In the data rows, zero lies at 4.5, halfway between 4 and 5.
The table, row by row:
[2 1 4 2 6 3 6 9 5 1 2 5 3 3 6 4 2 5 7 3 3 0 7 8 5 5 3 4 7 6 8 4 5 4 6 4 3
 3 4 3 1 6 4 3]
[3 4 1 6 1 3 3 5 5 5 6 3 3 2 4 6 3 6 6 6 5 7 5 0 3 9 5 2 6 4 6 6 1 3 4 7 3
 4 4 3 7 5 4 6]
[6 4 8 1 5 3 5 6 4 4 1 4 4 5 0 3 4 4 4 5 4 2 2 7 5 2 5 6 6 4 5 4 7 5 7 4 6
 4 2 7 4 5 6 4]
[0 6 4 3 6 5 6 5 3 4 5 7 1 4 4 1 3 2 6 5 6 6 2 4 3 6 6 3 8 4 4 6 3 5 4 3 4
 4 3 4 5 2 5 6]
[4 3 7 4 4 0 5 7 8 7 1 7 6 4 0 3 4 4 5 6 1 5 6 1 2 6 8 2 7 4 5 7 4 4 3 1 5
 4 2 9 6 5 0 2]
[2 2 4 4 4 2 3 7 5 7 4 5 3 2 2 5 3 5 6 6 3 6 3 5 2 6 3 2 9 5 9 5 5 5 6 4 2
 6 1 6 7 3 5 4]
[3 3 4 4 4 2 5 7 6 5 1 3 6 5 3 4 5 3 4 4 3 4 5 4 2 5 3 7 6 5 9 5 6 6 5 4 4
 4 3 5 3 5 4 3]
[0 6 2 6 5 5 4 1 4 3 7 5 1 6 7 3 1 6 6 5 8 4 3 3 3 7 2 6 4 5 2 5 3 4 2 7 1
 7 5 1 4 4 5 9]
[1 2 3 5 2 5 6 6 5 4 5 6 4 5 3 1 1 6 7 1 2 4 4 2 0 9 4 2 8 4 5 5 4 3 5 6 2
 8 3 5 5 5 3 6]
[0 5 6 1 4 8 6 4 4 2 5 7 2 4 8 2 1 5 8 4 4 3 3 7 3 5 3 5 4 3 2 2 4 5 3 5 3
 6 2 4 0 3 5 5]
[4 0 2 4 5 5 4 8 5 7 2 6 3 3 1 3 1 4 4 6 1 3 4 4 2 6 4 2 9 5 9 5 4 2 6 6 4
 5 1 4 7 4 6 6]
[3 2 5 6 2 2 3 6 5 8 5 3 4 4 2 4 3 6 5 3 3 4 7 0 2 7 7 3 8 4 7 4 2 1 3 4 3
 6 3 7 7 5 3 4]
[3 6 7 2 4 5 7 3 2 5 4 8 2 4 3 2 2 2 5 2 7 4 1 3 1 4 3 5 9 4 3 6 2 4 6 3 3
 6 2 4 6 2 7 7]
[3 7 3 5 3 3 4 3 2 6 7 4 3 3 2 4 4 3 5 6 7 7 2 1 2 5 2 1 8 3 5 7 3 4 4 5 3
 4 5 3 7 4 6 5]
[4 3 8 2 5 4 8 7 3 3 2 6 5 4 3 3 3 2 5 4 4 3 0 8 5 2 4 4 6 3 4 6 7 5 9 3 6
 4 2 6 2 2 6 3]
[3 5 6 3 4 7 6 6 4 4 5 8 2 3 1 2 5 5 6 3 7 6 2 5 2 3 3 3 8 5 7 7 4 5 3 4 2
 6 2 5 4 2 5 6]
[3 3 4 7 3 3 4 5 4 5 5 4 4 5 1 4 4 5 7 4 4 5 6 1 0 9 6 2 7 4 6 5 4 3 3 6 4
 5 4 4 5 6 2 5]
[2 1 5 4 0 3 6 9 2 6 2 5 2 1 1 2 2 4 7 6 3 3 4 3 0 4 4 2 8 4 9 6 3 3 7 4 4
 5 2 4 3 5 5 5]
[3 6 4 2 3 5 5 3 6 4 3 6 7 4 4 3 5 4 5 3 4 6 3 3 4 6 7 5 6 3 0 5 4 2 3 3 7
 5 2 5 3 4 3 4]
[5 4 5 5 5 3 4 5 4 4 3 5 4 4 0 4 6 4 4 4 6 7 3 5 4 3 4 2 9 4 6 7 6 3 6 4 3
 4 3 7 7 3 5 5]
[4 6 3 6 2 3 4 4 2 5 4 5 2 2 0 5 5 5 6 4 7 7 2 3 3 4 3 2 9 4 6 7 4 1 5 5 4
 4 2 3 8 2 7 6]
[0 3 4 4 2 4 6 5 5 5 5 8 4 5 5 1 2 6 9 2 4 5 3 4 2 8 3 5 7 3 4 4 1 4 3 3 4
 7 0 6 5 4 5 6]
[5 6 6 1 6 7 6 4 5 4 2 6 6 2 3 1 3 4 3 2 5 5 1 6 2 5 6 6 5 5 0 5 4 3 3 0 6
 3 0 6 2 6 2 5]
[2 0 7 2 4 2 5 9 6 5 3 6 6 5 4 4 1 3 4 5 2 2 3 4 3 6 5 5 6 5 8 4 8 5 7 2 5
 3 3 6 1 5 4 1]
[6 6 7 3 3 5 5 3 5 5 6 7 6 4 2 2 4 5 6 1 5 8 5 2 3 6 6 3 6 5 1 6 3 3 4 2 6
 5 2 6 4 4 3 5]
[0 4 4 3 4 4 7 4 6 6 5 6 4 4 4 2 0 7 8 4 5 4 3 4 0 7 4 5 6 1 5 6 3 3 4 4 5
 5 3 5 4 4 4 6]
[0 5 4 5 4 8 5 1 6 4 6 6 0 7 8 6 3 6 6 3 6 4 5 4 4 6 4 7 4 5 6 3 3 4 4 8 2
 5 4 1 4 5 6 7]
[3 6 6 2 6 5 6 3 4 2 6 9 2 3 3 2 4 3 6 2 6 4 2 5 1 3 3 5 7 4 3 5 1 3 5 4 4
 5 3 5 4 3 6 5]
[1 0 4 5 3 3 5 8 5 7 3 6 4 4 1 5 1 4 5 5 4 4 6 4 2 5 4 3 9 3 9 5 5 4 7 5 3
 5 4 4 5 3 4 4]
[4 6 8 3 5 6 6 5 6 1 6 6 6 5 3 2 5 6 4 2 4 7 2 3 4 5 7 4 4 3 3 6 6 4 3 0 5
 5 1 9 4 5 2 3]
[3 3 7 4 2 3 6 8 4 6 4 6 4 5 1 3 3 4 6 5 4 4 3 5 1 4 5 4 9 5 9 5 7 1 5 6 2
 6 1 6 3 1 6 4]
[4 2 4 4 4 2 5 7 3 6 2 5 2 3 2 5 3 3 5 4 4 4 3 4 1 6 2 4 8 5 8 6 6 5 6 4 5
 6 2 6 5 3 5 4]
[6 5 7 2 4 5 7 3 6 5 4 7 5 5 3 0 4 5 7 2 4 5 2 2 3 6 7 2 4 3 2 5 4 4 3 2 5
 6 0 7 3 4 3 5]
[2 5 2 9 4 4 4 5 4 4 6 3 3 5 4 4 4 7 3 5 6 7 4 1 1 7 3 3 5 6 6 5 1 2 3 6 3
 6 4 5 8 5 4 6]
[3 5 8 4 4 4 6 5 3 3 5 7 3 3 3 4 3 3 4 4 8 4 2 3 2 3 3 3 7 5 4 6 4 2 3 4 3
 5 1 3 4 1 7 6]
[3 2 5 6 2 2 7 8 2 6 4 5 4 5 3 6 1 3 6 5 3 5 5 5 3 6 6 2 8 6 9 5 5 3 5 6 3
 5 2 5 5 3 6 4]
[0 2 1 8 5 4 3 5 2 6 5 3 3 6 4 4 2 5 5 4 5 5 6 2 0 8 2 4 3 5 7 5 2 4 3 7 3
 3 3 5 6 6 5 6]
[2 6 6 1 5 6 6 3 2 4 6 8 2 3 4 3 3 4 7 1 5 5 3 3 3 4 4 5 6 4 4 5 4 4 2 4 1
 5 2 5 2 3 6 6]
[2 7 5 4 2 7 6 4 6 4 4 7 4 4 5 2 6 4 5 2 4 7 2 4 3 7 5 3 4 3 3 7 0 4 1 3 2
 6 3 3 7 3 4 6]
[2 9 5 3 5 6 4 0 5 4 8 8 4 3 4 1 5 6 6 0 6 6 2 2 3 8 4 5 4 4 0 5 0 4 3 3 4
 7 1 3 6 5 3 6]
[2 3 5 5 4 4 6 7 1 5 4 5 3 3 2 4 3 3 5 6 4 5 4 4 2 3 5 4 8 4 8 5 3 4 7 4 4
 5 2 4 5 2 5 4]
[3 6 6 3 5 5 7 5 4 5 4 7 2 2 1 4 3 3 6 3 4 6 2 4 2 4 4 3 8 2 4 5 5 3 3 5 5
 6 1 5 6 1 5 6]
[1 2 5 4 3 3 5 6 5 5 4 6 4 6 3 3 3 6 7 1 3 4 5 2 2 7 3 2 4 2 6 3 4 2 4 4 3
 7 1 5 4 4 5 4]
[2 7 5 3 4 6 6 3 4 4 5 9 1 4 5 0 2 2 8 2 7 5 0 4 0 5 3 3 9 2 3 6 6 3 6 2 4
 6 0 2 4 2 6 6]
[2 4 3 7 2 4 5 3 4 6 7 4 5 3 3 4 4 6 5 5 5 6 6 0 3 8 6 4 5 3 6 4 2 3 5 5 3
 5 4 4 6 5 5 6]
Each row is the sum of points on 2 lines or planes, taken from one hidden set. They get numbers from 0 up, as they first appear below.
Further rows, each followed by the numbers of its lines or planes, largest part first:
[3 4 4 4 5 3 7 7 1 6 3 6 4 3 3 5 2 2 5 6 7 4 1 6 1 5 2 4 9 4 8 6 4 4 7 6 2
 5 4 7 5 2 6 4] 0 1
[3 6 5 2 5 5 7 3 5 4 4 6 4 3 5 1 2 5 5 1 7 7 3 6 3 4 3 4 8 6 3 6 3 3 3 4 4
 6 2 5 5 3 7 5] 2 0
[6 6 7 1 4 4 7 7 5 6 3 6 7 2 0 4 6 3 5 5 4 5 3 5 5 3 5 4 7 4 5 6 7 5 8 1 6
 6 0 6 6 4 3 4] 3 0
[3 5 6 4 4 3 6 5 2 5 6 5 2 5 6 5 2 3 6 7 7 5 4 4 5 3 2 4 4 7 7 5 5 4 6 6 3
 4 3 3 5 6 7 6] 3 0
[1 8 3 7 5 6 4 1 4 4 6 4 2 4 8 3 3 6 6 1 7 7 3 3 3 7 5 3 5 3 0 4 0 3 2 6 4
 8 4 1 6 6 3 7] 2 3
[3 3 4 4 3 3 3 7 6 6 4 2 5 2 0 4 3 2 5 6 3 6 5 1 1 7 6 3 6 3 8 6 5 4 3 4 3
 4 1 7 4 6 3 5] 1 3
[4 3 3 5 5 2 6 7 4 5 3 6 4 3 2 6 3 3 6 5 6 5 4 4 3 5 4 5 9 5 9 4 7 2 6 5 2
 5 2 6 4 2 6 5] 0 1
[0 4 4 4 5 7 7 2 5 3 5 6 3 5 7 4 1 4 7 2 5 5 4 7 4 4 1 7 5 5 6 4 2 3 4 6 3
 4 6 0 4 4 8 6] 3 2
[2 0 5 4 3 2 5 7 3 6 2 5 3 4 1 7 1 4 5 5 4 4 2 5 1 4 5 4 9 5 9 6 5 4 7 6 2
 5 2 7 5 3 6 5] 0 1
[0 6 5 0 4 7 7 3 4 1 5 7 1 6 6 2 2 6 8 1 6 3 1 5 1 5 2 6 3 3 2 4 4 5 5 5 5
 7 2 2 2 3 6 5] 2 3
[1 4 5 3 5 6 6 5 4 4 4 7 3 2 5 4 3 3 7 3 6 4 3 3 3 4 3 5 7 3 3 5 4 5 6 2 2
 6 1 6 5 2 6 5] 0 2
[4 5 3 5 2 1 4 5 5 8 5 2 6 4 1 3 3 5 5 4 3 6 5 0 1 9 6 1 7 4 6 4 3 4 3 4 3
 5 2 6 7 3 4 5] 1 3
[5 6 6 1 4 5 7 4 4 5 4 8 1 5 2 3 4 4 5 3 6 5 1 6 2 3 4 4 7 4 4 6 6 3 5 2 5
 6 4 5 5 2 6 7] 0 2
[2 2 3 6 3 1 6 9 2 7 3 5 3 2 0 5 3 2 6 5 3 4 5 6 0 4 2 2 9 3 9 6 4 4 8 4 1
 4 3 5 4 2 7 6] 0 1
[6 4 6 3 5 4 7 6 3 6 4 5 6 3 1 5 6 1 4 5 3 6 2 4 3 3 5 3 9 4 7 6 5 5 7 1 5
 3 1 6 4 3 5 3] 0 3
[6 5 6 1 5 4 7 6 3 5 2 6 6 2 2 4 4 2 3 4 7 4 3 4 5 1 5 3 9 4 7 9 5 4 7 3 5
 5 1 6 4 1 5 6] 0 3
[3 5 4 5 4 3 5 6 5 4 4 6 3 6 4 1 2 4 7 3 3 5 6 4 3 7 5 6 7 5 6 3 3 3 5 5 5
 6 3 6 4 4 5 4] 1 2
[0 4 3 5 3 5 6 5 5 7 4 6 3 4 4 3 2 7 6 3 4 5 5 3 2 8 6 5 6 4 5 5 2 4 4 5 4
 6 2 6 3 6 5 6] 1 2
[2 3 2 7 1 1 2 6 5 7 3 2 5 4 2 3 2 5 6 4 3 5 5 1 2 8 6 2 7 4 7 5 2 3 4 4 6
 6 5 4 7 5 5 7] 1 3
[3 3 6 1 4 4 7 8 3 4 2 8 2 3 3 4 2 2 5 7 5 3 2 8 4 2 4 5 9 4 9 4 5 4 7 5 5
 4 1 5 1 1 7 5] 0 3
[4 6 5 4 4 5 5 5 3 7 4 4 4 4 2 6 4 3 5 5 7 4 5 3 5 4 1 3 7 5 6 6 4 3 5 5 3
 3 4 5 7 1 4 5] 0 3
[3 3 5 3 3 3 7 9 2 5 1 7 4 3 3 3 3 4 5 4 5 3 3 5 2 6 4 2 8 5 9 5 5 3 6 5 3
 4 2 5 7 3 6 6] 0 1
[1 7 2 2 4 7 3 2 4 2 6 5 2 4 6 3 4 5 5 3 7 5 4 2 2 7 4 4 7 3 4 5 2 5 3 4 2
 6 3 3 6 5 7 5] 2 3
[6 4 4 6 5 2 6 7 6 5 4 4 4 2 2 4 5 5 4 5 3 5 5 6 4 6 5 4 7 5 7 4 4 2 5 2 6
 3 5 7 5 4 4 3] 1 3
[2 2 3 5 2 3 7 8 4 6 4 6 4 4 1 5 2 4 5 6 3 4 4 4 1 7 3 2 9 6 8 5 5 3 7 5 3
 5 1 5 5 3 5 3] 1 0
[3 8 5 2 5 6 8 5 3 4 4 9 3 1 4 4 1 2 5 3 6 6 1 4 1 3 4 3 8 3 4 5 4 3 6 4 2
 6 1 4 6 3 6 6] 0 2
[3 5 4 4 5 5 7 2 3 4 6 9 3 2 3 3 4 3 7 4 7 4 1 5 1 5 3 6 7 3 2 6 5 3 5 3 4
 4 2 3 3 3 5 6] 0 2
[2 2 4 2 3 3 5 8 5 7 3 5 3 5 2 3 1 5 6 7 4 3 4 4 0 5 4 2 9 6 9 5 5 3 8 6 2
 4 3 6 4 6 5 4] 1 0
[1 1 3 6 3 4 4 6 5 5 4 3 2 6 6 4 2 5 6 5 5 5 6 4 3 7 3 5 6 4 9 2 4 3 4 6 3
 5 5 5 5 5 6 6] 1 3
[2 3 4 5 4 5 5 8 5 6 3 5 4 4 2 4 2 4 5 6 5 4 4 3 1 6 3 2 9 5 9 6 6 2 6 6 2
 4 0 7 4 3 6 5] 1 0
[6 5 6 5 1 4 3 5 3 7 5 4 4 3 0 6 6 2 5 4 5 6 5 3 2 4 5 2 8 6 7 7 5 3 7 4 4
 4 0 5 8 2 6 5] 0 3
